128 stands for zero in the data rows.
Each row below has a hidden score, from 0 to 40, with 20 about the middle. What is it? The score is a weighted sum of the row's numbers plus the product of two more (or one squared), each taken from its middle value.
[181 124  98 168  98 101  99 140 225  98  98 103 217 102 100 189 176  99
 146 102  98  99  99 243 201  99  99  99  98  99 241  99] -> 8
[ 98 132  99 101 117 159  99  99 148  98  98 103 185 225 100 160 100  99
  98 102  98  99 131  98  99 179 182  99 159  99 123 241] -> 24
[ 98 132 154 175 161 206  99  99 109  98 157 103 135  98 100 121 100 133
 102 126 151  99 134 128 150 117  99 151 129 116 106  99] -> 16
[184  98  98 101  98 101  99 197 188 181  98 182 153 139 158 136 157  99
  98 118 106  99  99 133 108 111  99  99 139 111 174  99] -> 12
[ 98  98  98 101 184 101  99  99 221  98  98 130 139 126 134  99 100  99
  98 156  98 169  99 211  99 144  99  99  98  99 101  99] -> 18
[ 98  98 178 129 201 139 122  99 127  98 219 109  98  98 100  99 104 249
 127 132 212 192 152  98  99 160 179 201  98 107 101 105] -> 18
[ 98 115 162 127 200 131  99  99 111 138 199 103  98  98 109  99 100 159
 199 112  98 184 143  98  99  99 160 198  98 205 101  99] -> 29
[156 154 104 108  98 147 173  99 101 104 116 103  98 172 100 130 172  99
 206 102 136 181 184  98  99 134 163  99 110 110 124 153] -> 23
[127 126  98 255  98 101 103  99 101 188  98 148  98  98 102 155 100 128
 215 102 103 208  99 113 106  99  99 132  98 124 101  99] -> 34
[220 183 161 101 101 180 143 121 101 152 147 103  98 127 122  99 100  99
 106 102 186  99 113  98  99 141 110 105 120 140 101 148] -> 21
[ 98  98 121 101  98 101 191 126 101  98 113 103  98 144 100 120 140  99
  98 154  98 105 127  98  99 113 126  99 147  99 101 151] -> 17
[133 154  98 108  98 101 141 149 101 238 116 168  98  98 170 166 100 124
 115 102  98 142 133  98 144  99  99 114  98 114 114 101] -> 12
[ 98 125  98 153  98 104  99  99 108  98 138 109 152 125 100 225 177  99
 155 102  98 118  99 183  99  99  99  99 138  99 191  99] -> 13
[ 98  98  98 101 134 117 139 103 138  98 122 103  98 100 100  99 100 155
 180 102  98 221  99  98  99  99 202  99  98 108 101  99] -> 27
[112  98 220 101 100 101 136  99 135 133 178 198 101  98 235  99 177  99
  98 197 139 106 108 223 107 167  99  99 116  99 101  99] -> 23
[179 181  98 145 118 111 125  99 101 143 151 166  98  98 106  99 131 111
 161 102  98 113 128  98  99  99 127 128  98 178 101 138] -> 19
[127 144  98 139  98 101  99 159 116 125  98 103 136 111 100 176 100 162
 209 102 120 150  99 180 111  99  99 143  98 112 114  99] -> 25
[114  98  98 101  98 116 186 128 118  98 112 134  98 157 100 145 100 120
  98 102 184 141 208  98  99 155 118  99 113  99 101 235] -> 21
[160 241 227 101 221 251  99  99 101  98 221 103  98  98 100  99 100  99
  98 102  98 121 189  98  99  99  99 133 200 255 101 116] -> 17
[107 161 196 130 213 153 185 157 101 106  98 103  98  98 142  99 100 170
 131 126 149 149 221  98  99 136 175 119 126 136 101 137] -> 12
[ 98 139 227 162 227 157 125  99 112 111 232 103  98  98 100  99 100 255
 102 102 201 143 218  98  99  99 148 186 157 129 101 145] -> 15
[ 98 109 174 197 180 131 123  99 101 160 196 103  98  98 130  99 100 199
 193 102  98 205  99  98  99  99 158 194  98 188 101  99] -> 35
[169  98  98 101  98 101  99 171 101 125  98 117 129 154 109  99 100 110
  98 163  98 128  99 129 156  99  99 153  98 157 101  99] -> 27
[167  98 112 101  98 139  99  99 223 135  98 191 237  98 255  99 100  99
 235 154  98  99  99 162  99 129  99 102 171 245 140  99] -> 17
[165  98  98 101  98 101 128 205 101  98  98 255  99 224 100 230 221  99
  98 104  98  99 164 121 182 222 198 105 114  99 222 255] -> 33
[ 98 127 172 101 214 118 144 133 101  98 148 103  98  98 179  99 100 125
 141 102  98 202 143  98 128 105 128 117  98 184 101  99] -> 21
[226  98 184 101 231 212  99  99 223  98  98 126  98  98 100  99 100  99
  98 126 154 101  99  98  99 214 128 113  98 124 101 122] -> 5
[ 98  98 144 101  98 146 159  99 101  98 144 118 143 244 100 184 125  99
  98 102 169  99  99 125  99 165  99  99 147  99 147 201] -> 23
[ 98 102  98 101  98 101  99 119 109 114  98 143 178 200 152 190 211  99
  98 102  98  99  99 205 184  99  99  99 161  99 204  99] -> 16
[171  98 117 101 147 121  99  99 153  98 145 114 134 127 100  99 100 107
  98 102  98 113  99 198 131  99  99  99  98 203 115  99] -> 33
[124  98  98 101  98 101  99 116 118 243  98 204 166  98 216 140 100  99
 120 102  98  99  99 199 180  99  99  99  98 135 181  99] -> 21
[ 98  98 205 101 207 115 162 212 142  98  98 103  98 128 113  99 100  99
  98 117 143 182 141  98 107 178 134 205  98 150 101  99] -> 19
[ 98 130 141 170  98 173 150  99 101 132 153 103 166 125 100 148 152 201
 181 126 174  99  99 145  99 120 123  99 150  99 111 122] -> 21
[ 98 130 207 216 117 115 147 130 101 213 114 103 168  98 161 125 138 172
  98 139 239  99 118 151 164 114 104 166 161 116 135  99] -> 15
[104 168  98 132  98 101  99  99 101 181 156 203  98  98 100 153 100 145
 176 102 110 101  99  98  99 136 203 222  98 207 101  99] -> 26
[ 98 144  98 108  98 178  99  99 174  98 175 103 186 151 100 134 126  99
  98 102  98  99  99 101  99  99  99  99 192  99 127 173] -> 12
[ 98 140 126 184 126 109 109  99 101 125 124 103 174 102 131 163 153  99
 110 102  98  99 120 166 182  99  99  99 137  99 125  99] -> 15
[255 195 112 101 117 191 145 192 101 161  98 103  98 134 153  99 100  99
  98 102 115 190 100  98  99 120  99  99  98 152 101 142] -> 16
[ 98  98 244 133 252 126 255  99 101  98 215 103  98  98 100  99 107 138
  98 123 156 153 241  98 102 182 168 133 114  99 101 197] -> 28
[ 98  98  98 101  98 101  99  99 112  98  98 255  98  98 100  99 168 116
 103 252  98  99  99 161  99 176 182 188  98 140 167  99] -> 16
[ 98  98 189 110  98 101 117  99 101 133 102 160 210  98 100 165 220 136
  98 161 255  99  99 206 136 178  99 154 191  99 194 100] -> 21
[209 160  98 101  98 148  99 118 101 126 105 108  98 158 124  99 100  99
  98 102  98 130  99  98  99  99  99  99 201 209 101  99] -> 25
[ 98 151  98 101  98 101  99  99 101  98  98 160 183 179 103 211 168  99
  98 102  98  99  99 160 241 113  99  99  98  99 240 198] -> 12
[202 112  98 109  98 149  99  99 101 160 180 234  98  98 152  99 100  99
 135 136  98  99  99 154 206 140 115 213  98 255 101  99] -> 32
[ 98  98  98 101  98 101  99  99 101 123 193 230 146  98 100 144 143  99
  98 102  98  99  99 165 110  99  99  99 135  99 169  99] -> 18
[201 139  98 106  98 132  99  99 130 118  98 103 186 159 100 129 102  99
 161 102  98  99  99 183 161  99  99  99 123 135 174  99] -> 30
[ 98  98  98 101  98 101  99 160 117  98  98 255  98 175 100 161 174  99
  98 224  98  99  99 208 197 205 164 117  98  99 151 110] -> 27
[ 98  98  98 101  98 101  99  99 122  98 135 165 124 182 100 114 100 235
 100 255  98  99  99 175 167 190 201 115  98  99 117 150] -> 34
[ 98  98 166 102 128 208 184  99 122 106 171 103 107  98 129  99 141 227
 157 102 211 164 116  98  99 107 161 120 159  99 101 115] -> 13
[ 98  98  98 101  98 101 118  99 101  99 106 156 128 222 152 110 108  99
 147 178  98  99  99  98  99 130 142  99 107  99 101 137] -> 24
[ 98  98 205 114 163 101 213 117 101  98 152 121  98  98 100 150 135  99
  98 102  98  99 151 110 151  99  99  99 138 100 113 157] -> 21
[101 170 212 101 200 187 146  99 101  98 194 103  98  98 148  99 100 128
 157 119  98 158  99  98  99  99 109 154  98 207 101  99] -> 18
[145  98  98 101  98 112  99  99 123  98 109 156 129 160 164  99 174  99
  98 102  98  99  99 157 147  99  99  99 138 207 153  99] -> 23
[153  98  98 101  98 101 198 115 101  98  98 255  98 202 100 211 253  99
 105 102  98  99 167 124  99 209 134  99 139  99 229 239] -> 16
[ 98 139 175 104 161 137 149 128 107 102 192 103  98  98 100 106 100 135
  98 134 179 161 197  98  99 142 139 180  98 160 101 105] -> 16
[116 150 196 169 148 102 202 123 101 138 133 103  98  98 100 120 149  99
 104 102 173 145  99 153  99  99  99  99  98 155 147  99] -> 25
[ 98  98 194 211 225 101 201  99 101  98 227 131  98  98 100  99 112 163
  98 102 214 134 198  98  99 134 134 143  98 107 101 159] -> 22
[139 177 168 219  98 110 104  99 101 159 107 108 182  98 105 121 100 173
 145 125 178  99  99  98  99 105 156 170 192  99 133 118] -> 10
[187 160  98 118  98 101 144 106 101  98 111 103  98 121 120  99 100  99
 102 102  98 143  99  98  99  99  99  99 109 166 116  99] -> 16
[ 98 120  98 220 110 101  99  99 101 220  98 200  98  98 114 145 100 217
 174 102 198  99  99  98 111 185 216 228  98 131 118 116] -> 36
[ 98  98 119 101 144 108 179 179 204 149 131 134  98  98 197  99 131 158
  98 207 160 216 179  98  99 148 103 154 122  99 101 129] -> 26
[ 98 123 148 101 115 140 174 153 110  98 172 103  98 185 120  99 100  99
  98 119  98 137  99  98  99  99 147 119  98 155 101 140] -> 24
[173 105  98 132  98 101 194  99 101 164 135 155  98 114 110 164 207  99
 140 102  98 116 121 164 112  99  99  99 130  99 162 115] -> 20
[ 98  98  98 145  98 104  99 108 158 137  98 103 185  98 176  99 100  99
 173 102  98  99  99 159 180  99  99 139 162 197 131  99] -> 27
[ 98 159  98 101  98 101  99 125 155  98  98 103 182 155 100 152 223  99
  98 102  98  99  99 204 255  99  99  99 165  99 255 209] -> 17
[168  98 137 165 145 125 126 106 101 101 138 179  98 144 100 197 100 168
  98 102 114 173  99  98  99  99  99 104  98  99 101 195] -> 16
[ 98 164 156 124 129 101 114 130 128  98  98 103 210 148 104 132 247 112
 164 131  98  99 116 155 136 206 215 162 105  99 191 158] -> 11
[130 148  98 255  98 101 198 125 101 213  98 126 110  98 100 184 100 196
 120 113 235 135  99  98  99  99 163 133 113  99 101  99] -> 8
[124 106  98 111  98 101 209 157 101 132  98 103 115 115 100 127 233 154
 122 102 153  99  99  98  99 130 231 164 169  99 129 140] -> 10
[120 197 112 194  98 119 180 147 101 221  99 156  98  98 135 175 100 107
  98 121 180  99 153  98  99 191 152  99 120  99 101 220] -> 15
[ 98 165 169 101  98 162 197 106 101 190 164 103  98  98 141 168 100 117
 138 102 162 210  99  98  99  99 142 114  98 122 101  99] -> 11
[ 98 182 205 150 227 184 148  99 101  98 152 103  98  98 111  99 100 107
 123 102 163 255 147  98  99  99 114 125  98 210 101  99] -> 19
[146  98 123 101 160 101  99 164 202  98  98 133 159 139 200  99 100  99
 100 156 105 113  99 148 134 205  99  99  98 113 101  99] -> 20
[ 98 121 165 160 158 101 199 154 101 170 190 144  98  98 124 103 151  99
  98 102 103  99 158  98  99 110 120 140  98 181 101 132] -> 21
[ 98  98  98 101  98 101  99 157 115 110  98 103 198 147 145 130 199  99
  98 102  98  99  99 217 234  99  99  99 158  99 226 131] -> 25
[199 180  98 125  98 159  99  99 193 141  98 103 194 122 163  99 100  99
 178 102  98 155  99 100  99  99  99  99  98 198 101  99] -> 10
[159  98 184 101 157 111 222 224 101 120 117 124  98 154 100 183 100  99
  98 102 133 185 162  98 160 103  99 129  98  99 101 185] -> 28
[ 98 168 255 101 143 101 131 135 101 131 166 103 129  98 174  99 100 128
 206 102  98 110  99 154 164 111 102 133  98 115 151  99] -> 32
[154  98  98 169  98 101 105  99 101 159 133 226  98  98 100 140 100 139
  98 102 121 170 160  98 109  99  99  99  98  99 101 143] -> 20
[123  98  98 160  98 171 150  99 122  98 119 103 114 134 100 155 167  99
  98 102 179  99 196  98  99 193  99  99 213  99 101 214] -> 21
[ 98  98  98 101  98 101 123 110 101 112  98 103 255 140 158  99 173 118
  98 102 125  99  99 130 203 156 211 135 103  99 220 134] -> 9
[ 98  98 134 101  98 101 180 130 101  98 113 143 147 163 120 184 241  99
  98 116  98  99  99 214 113  99  99  99 158  99 173  99] -> 19
[146 189 134 101 158 125 173 201 105  98 111 103  98 163 100  99 100  99
  98 133  98 103 168  98  99  99 103  99 135 138 101 175] -> 19
[ 98 160  98 101 122 101 114 181 101 129  98 181  98 178 138 166 100 133
 178 112  98 176  99  98 112  99 123 228  98 167 103  99] -> 23
[160 202 120 158  98 101 110  99 101 182 138 118  98  98 100  99 130 138
 178 102 105 122  99 143  99  99  99  99  98 143 143  99] -> 23
[165  98 174 110 150 182  99  99 150  98 142 119  98  99 100 120 100  99
 105 147 117 193  99  98  99 141 102  99  98 147 101  99] -> 17
[186 121  98 101 115 101 141 144 101 127  98 122  98 120 114  99 100  99
 122 102  98 130  99  98  99  99 102 105  98 182 101  99] -> 21
[ 98 144 112 143 170 130  99  99 101 103 221 129  98  98 100  99 100 149
  98 102  98 125  99  98  99  99  99 139 126 194 101  99] -> 22
[ 98 159  98 101  98 103 160 149 101 184 127 103  98  98 100 176 100 128
  98 102 143 149 127  98  99  99 201 163 152 172 101 105] -> 16
[ 98 136 159 101 121 167  99  99 101  98 200 110 114 113 100 141 124 128
  98 102 134  99 106 144 147 113  99  99 137  99 196 188] -> 21
[205 155 102 109  98 135  99 107 120 119 129 103  98  98 132  99 100  99
  98 102  98 165  99  98  99  99  99 126  98 206 101  99] -> 18
[ 98  98  98 170  98 101  99 164 202 159  98 109 230 138 182 174 177  99
  98 224  98 126  99 180  99  99  99  99 158  99 101  99] -> 8
[ 98 158 132 101  98 101 127  99 101  98 135 103 137 180 100 154 182 116
 144 102 143  99  99 173 171 158 176  99  98  99 239 196] -> 23
[102  99 115 101 109 116 179  99 101 106 168 103  98  98 138  99 100 144
  98 114 125 110 150 142 177  99  99 121  98 107 101 115] -> 24
[ 98 164 109 207 154 183  99  99 101 125 141 103  98  98 100  99 100 202
 164 102 140 186  99  98  99  99 173  99  98 103 101  99] -> 22
[ 98  98  98 101 146 101  99 161 109  98  98 166  98 140 104 144 103  99
 122 180 150 135  99 142  99 195 152 207  98 105 109  99] -> 20
[167 138 222 187 217 173 137 189 136 154  98 103  98  98 100  99 119 200
 224 150 160 226 235  98 102 146 168 151 161  99 101 163] -> 27
[145  98  98 101  98 101 153 150 101 198  98 126  99  98 145 106 131 190
  98 113  98 132 151  98 178  99  99  99 166  99 104 170] -> 24
[201  98  98 121  98 101  99 141 166  98  98 186  98 138 100 119 182 132
 156 255 155  99 187 129  99 153 136 216 207  99 103 108] -> 18
[ 98 107 189 133 175 110 187  99 101 132 223 111  98  98 105  99 100 203
  98 127 200 123 142  98  99 150 205 192  98 114 101 130] -> 15
[ 98  98 114 125 170 166 112 106 101  98  98 103 146 169 100  99 100 136
 211 236 121 196  99  98  99  99 146 193  98 120 101  99] -> 24
[174 138  98 103  98 118  99 119 136  98  98 116 155 231 100 197 178  99
  98 102  98  99  99  98 102  99  99  99 232  99 190 201] -> 18
[ 98  98 152 101 179 192  99  99 107  98 159 103 133  98 100  99 175 184
 153 255 115 150 137 142 125 109  99 178 175 105 101  99] -> 23
[114  98  98 109  98 101  99  99 101 133 135 221  98  98 100 138 112  99
  98 154 109  99 134  98  99 167 131 122 115  99 126 152] -> 18
[137 122 158 101 145 148 209 186 101  98 102 103  98 146 100 107 100 198
  98 152 205 143 187  98  99 145 157 195  98 109 101 164] -> 14
[ 98  98 155 101  98 101 113 111 161 149 121 172 155 102 216 147 100 103
 191 203 201  99  99 155  99 255 250  99  98  99 101  99] -> 20
[149  98 212 155 155 101 197 228 137 145  98 103 109  98 174  99 100 152
  98 131 190 125 199  98 182 129 126 190  98 102 101 125] -> 13
[ 98  98  98 165  98 101 117 153 174 147  98 103 171  98 194 105 100 213
 244 102 106 179  99 184  99  99 138 134  98  99 101  99] -> 28
[ 98  98 114 197 134 182  99  99 150 101 135 103 195 102 100 174 100 175
 217 151 163  99 118 138 119 234 226  99 110  99 101 132] -> 21
[ 98  98  98 101  98 101  99 176 181 150  98 154 208 166 157 190 124 117
 172 109  98  99  99 150 161 123 109 132  98  99 163 160] -> 15
[ 98  98  99 101  98 101 168  99 161 157  98 103 221  98 203  99 204 124
 165 202 173 141 119 188 112 232 178  99  98  99 101 103] -> 14
[ 98  98 147 101 130 125 114 212 213 135  98 103 213 142 205 144 127  99
 123 103 147  99  99 116  99 201 179 155  98 134 128  99] -> 14
[ 98  98  98 126  98 101 120 145 135 166  98 171 154  98 162 200 100  99
 100 153 140 100 122  98  99 166  99 109 103  99 113 161] -> 7
[183 131  98 220  98 101  99 184 164 194  98 124 178  98 153 173 190 169
 230 130 136  99 105 190 151  99  99 189 173  99 199 101] -> 16
[ 98  98  98 101  98 101  99 174 173  98  98 121  98 152 100 108 100  99
  98 208  98  99  99  98  99 142  99  99 130  99 101 139] -> 27
[130  98  98 109  98 101 185 240 101 231  98 234  98  98 119 145 255  99
  98 147 106  99 107 135 137 182 191 157 199 111 163 129] -> 21
[116 135  98 101  98 101 118 102 102  98 108 103 144 126 111 145 119 132
 101 102 106  99  99 136 158  99 112  99  98  99 160 151] -> 13
[106 215 174 101  98 187 143  99 101 189 243 103  98  98 111 145 100  99
 164 102  98 159 179  98 115  99 121  99  98 142 107 178] -> 25
[181 147 115 166  98 160 129 205 131 148  98 103 146 180 155 151 145  99
 237 102  98 202 108  98  99 112 119  99  98 122 101 103] -> 24
[ 98  98 136 101 241 101  99  99 194  98 148 103 120  98 100  99 100 194
  98 115  98 102  99 146 119  99  99 103  98 155 126  99] -> 13
[ 98  98  98 120 101 170  99  99 222  98 144 103 148  98 100  99 125 164
 152 105 184 135 154 175  99 147 119  99 112  99 107  99] -> 17
[179 182  98 101  98 142 158 217 101 185  98 103  98 205 130  99 100  99
  98 121  98 175 111  98 151  99  99 134  98 172 101  99] -> 25
[ 98 149  98 125  98 101 108 116 101 153 153 124  98  98 100 165 100 238
  98 134 176  99 255  98 217 103 154 104 148  99 113 255] -> 23
[ 98  98  98 101  98 101  99 193 167 169  98 134 229 160 255 108 206  99
  98 102  98  99  99 183 161  99  99 102 104 124 177  99] -> 11
[ 98  98  98 103  98 101 151 154 164 130 118 116 121  98 166 154 200 153
  98 151 201  99 189 209 227 109  99 122 160  99 167  99] -> 13
[105 114 206 101 199 101 192 143 101 115 190 144  98  98 183  99 102  99
  98 184  98  99 131 101 161  99  99 153 100 222 101  99] -> 20
[107 117 215 124 255 195 101  99 118  98 223 103  98  98 100  99 100 251
 127 102 154 161 127  98  99 114 199 204  98 161 101 103] -> 14
[ 98  98  98 101 167 101  99  99 201  98  98 155 123 125 100  99 128 133
 162 131 112 109  99 210  99 186 117 128  98 125 143  99] -> 23
[148 112  98 144  98 129  99 174 212  98  98 103 247 190 113 192 150  99
 159 102  98  99  99 173 167 100  99  99  98  99 215 126] -> 8
[162 126  98 121  98 101  99  99 101 133  98 103 141 113 112 104 115  99
 122 102  98  99  99 157 155  99  99  99 102 108 156 107] -> 24
[ 98 159 117 228  99 101 189 182 101 172 117 114  98  98 169 135 106 124
  98 171 166 145 124  98  99  99 137 255 144 171 101  99] -> 22
[255 122  98 187  98 156  99 116 189 176  98 164 103 145 100 133 116  99
 189 171 101  99 141  98  99 148 167 138 162 132 110 157] -> 31
[ 98  98  98 101  98 116 128  99 115  98 190 147 103 107 100 179 114  99
  98 102 161  99 125 120  99 161  99  99 152  99 101 168] -> 19
[163 132 131 162  98 219 168 122 106 180 117 103  98  98 164  99 100 123
  98 105 198 167 142  98  99 134 154  99  98  99 101 129] -> 13
[179  98  98 101  98 101 107 110 101  98 127 172 129 177 207  99 149  99
  98 102  98  99  99 198 227  99  99 100 114 211 171  99] -> 31
[ 98  98  98 101 140 101 119 255 173  98  98 103 191 221 190 111 100 111
 141 154  98  99  99 145 206 157 146 239  98  99 134  99] -> 24
[124 106  98 101  98 101 154 128 101  98 127 124  98  98 100 128 100 161
  98 102 166  99 235  98 158  99 114  99 200  99 131 222] -> 20
[175 130  98 105  98 103  99  99 147  98  98 152 146 202 100 149 131  99
  98 102  98  99  99 146 206  99  99  99 160  99 209 161] -> 20
[212 151  98 161  98 124  99  99 133 149  98 103 204 169 100 157 154  99
 105 102  98  99  99 206 204  99  99  99 180 132 199  99] -> 20
[189 129  98 137  98 101  99 226 168 159  98 103 117  98 190  99 134 132
 169 102  98 212 108 153 172  99  99  99 102 141 111  99] -> 33
[149 112 255 101 211 239  99  99 130  98  98 103 164  98 100  99 100  99
  98 102 165  99 210 100 131 136  99  99 216  99 101 112] -> 24
[144 108  98 193 106 167  99  99 134  98 161 103  98  98 100 149 100 123
  98 102 230  99 163 202 167 182  99  99  98  99 137  99] -> 27
[133 147 158 168  98 109 136  99 101 178 133 181  98  98 100 131 138 186
  98 102 196  99 131  98 124 114 122 114 184  99 105 162] -> 15
[156 146  98 137  98 101  99  99 101 165  98 164 140  98 100 172 100  99
 103 102 109  99  99 185 169  99  99  99  98  99 196  99] -> 16
[ 98  98 187 101 196 148 158  99 132  98 166 103  98  98 100  99 153 191
  98 172 179 148 146  98 107 127 143 192 132 101 101  99] -> 7
[ 98  98  98 101  98 101  99  99 144  98  98 140 117 238 100 131 100 125
  98 239  98  99  99 104  99  99 125  99 100  99 101 114] -> 19
[ 98 173 144 112 175 101 182 174 101 155 164 128  98 101 176 124 100 183
 143 102 131 174 121  98  99 105 151 215  98 180 101  99] -> 14
[ 98  98  98 101  98 241 117  99 101  98 221 103  98  98 136  99 100 187
  98 148 196 129  99  98  99 185 203  99  98  99 101 161] -> 20
[116 103 113 101  98 101 157 182 101  98 104 184  98 157 100 149 144  99
  98 106 133  99 169 179 204 165 118  99  98  99 168 149] -> 30
[152 124  98 101  98 101 102 165 117  98  98 103 181 224 110 178 205  99
  98 102  98  99  99 130 152 103  99  99 152  99 197 187] -> 15
[210  98  98 101 146 101  99 104 255  98  98 103 218 248 100  99 122 125
 133 102  98 148  99 206 139  99  99  99  98 175 161  99] -> 23
[151  98  98 101  98 101  99  99 120 221  98 255 134  98 203  99 184  99
 146 136 130  99  99 165 108 254 191 150 138 177 199  99] -> 31
[ 98 133  98 116  98 101 164  99 101 118 133 139  98  98 115 122 100 212
 175 102 100 191  99 141 104  99  99 156  98 102 101  99] -> 20
[101  98  98 101  98 102  99  99 238 179 145 245 156  98 168 198 223  99
 151 143  98 119 144 127  99 189  99  99 168  99 185 130] -> 34
[ 98 151 150 101  98 128 231 138 101 206 211 124  98  98 224 133 100 119
 107 102 124 103 135  98 143 155 143  99  98  99 104 149] -> 15
[130 194  98 149  98 101  99 159 116  98  98 103 188 212 152 148 138  99
  98 102  98  99 146  98 163  99  99  99 142  99 179 230] -> 17
[146 121 130 101 161 101  99 131 101  98 107 139  98  98 100  99 102  99
  98 112  98 122 124  98  99  99  99 114  98 163 112 124] -> 18
[119 124  98 101  98 116 105  99 158  98 104 127 154 207 105 174 163  99
  98 102  98  99 105  98  99  99  99  99 192  99 177 146] -> 16
[159 181 162 172 165 135  99  99 101 138 128 103  98  98 117  99 100  99
 205 151  98 143 155  98 112 113 108 142 132 144 101 105] -> 23
[130 164 185 187 171 143 117 118 102 116 126 103  98  98 116  99 100  99
  98 105 177 165 162  98  99 134 127 107 103 157 101 104] -> 17
[ 98 107  98 108  98 101  99 163 101 124  98 115 115  98 131 110 100 123
  98 125  98  99  99 109 124  99  99 120 139  99 101  99] -> 17
[119  98  98 101 111 101  99 138 101 119  98 112  98 132 120  99 100  99
 131 130  98  99 108 112 197 173 161 145  98 170 133 121] -> 34
[102  98 188 101 118 168  99  99 177  98 116 103 193  98 132 117 136  99
 158 102 145  99 109 168 100  99  99 137 163 101 176  99] -> 13
[ 98  98  98 101  98 101 147 146 137 105  98 233 118 128 145 146 237  99
 116 109  98  99 101 170 129 165 104  99 128  99 233 161] -> 15
[110  98 120 133 135 132  99  99 101 141 126 193  98  98 100 137 100  99
  99 110 122  99  99  98  99 227 163 118  98 164 108 106] -> 25
[ 98  98  98 101  98 101 124 228 136 166  98 112 106  98 255  99 100  99
  98 102 132 144  99 140 215  99  99 176  98 213 101  99] -> 31
[180 239 117 201  98 200 152 133 101 229 125 103  98 106 150 105 100  99
  98 102  98 246 149  98  99  99  99  99  98 131 101 112] -> 17
[123 206 139 253 112 148 173  99 101 250 179 109  98  98 117 137 100 165
 168 104 200 106 207  98 109 137 199 119 187  99 101 193] -> 26
[176 138  98 228 135 101 129 199 101 222  98 133  98  98 126  99 255  99
 225 107  98  99 120 124  99 154 198 171 136 169 183  99] -> 30
[195  98 110 105  98 108 114 128 146 133 112 138  98  98 135  99 100  99
 109 102  98 224  99  98  99  99  99  99  98 125 101  99] -> 22
[ 98 121 201 172 125 161  99  99 101 199 216 156  98  98 100 192 100 249
 202 102 255 157  99  98  99 152 230 155  98  99 101 119] -> 21
[103 125 138 101 151 101 176  99 101  98 175 103  98  98 100  99 151 194
 103 122 139  99 203 105 173 140 188  99 145  99 107 199] -> 20
[ 98 120 173 101 105 108 104  99 101 138  98 103 171 106 136  99 100  99
 159 212 188  99 108  98 112 247 245 176  98 135 101 138] -> 19
[ 98  98 236 115 254 129 200 206 179  98  98 103  98  98 125  99 100 217
  98 191  98 204 239  98 189  99 116 131 101  99 101 162] -> 12
[114 132  98 101  98 172 222 223 101 121  98 103  98 146 198  99 100  99
  98 102 128 226  99  98  99  99 147 137  98 155 101  99] -> 17
[122  98  98 101  98 101 153 119 114  98  98 138 115 121 100 118 148  99
  98 102  98  99 108 101 112  99 107  99 131  99 147 186] -> 14
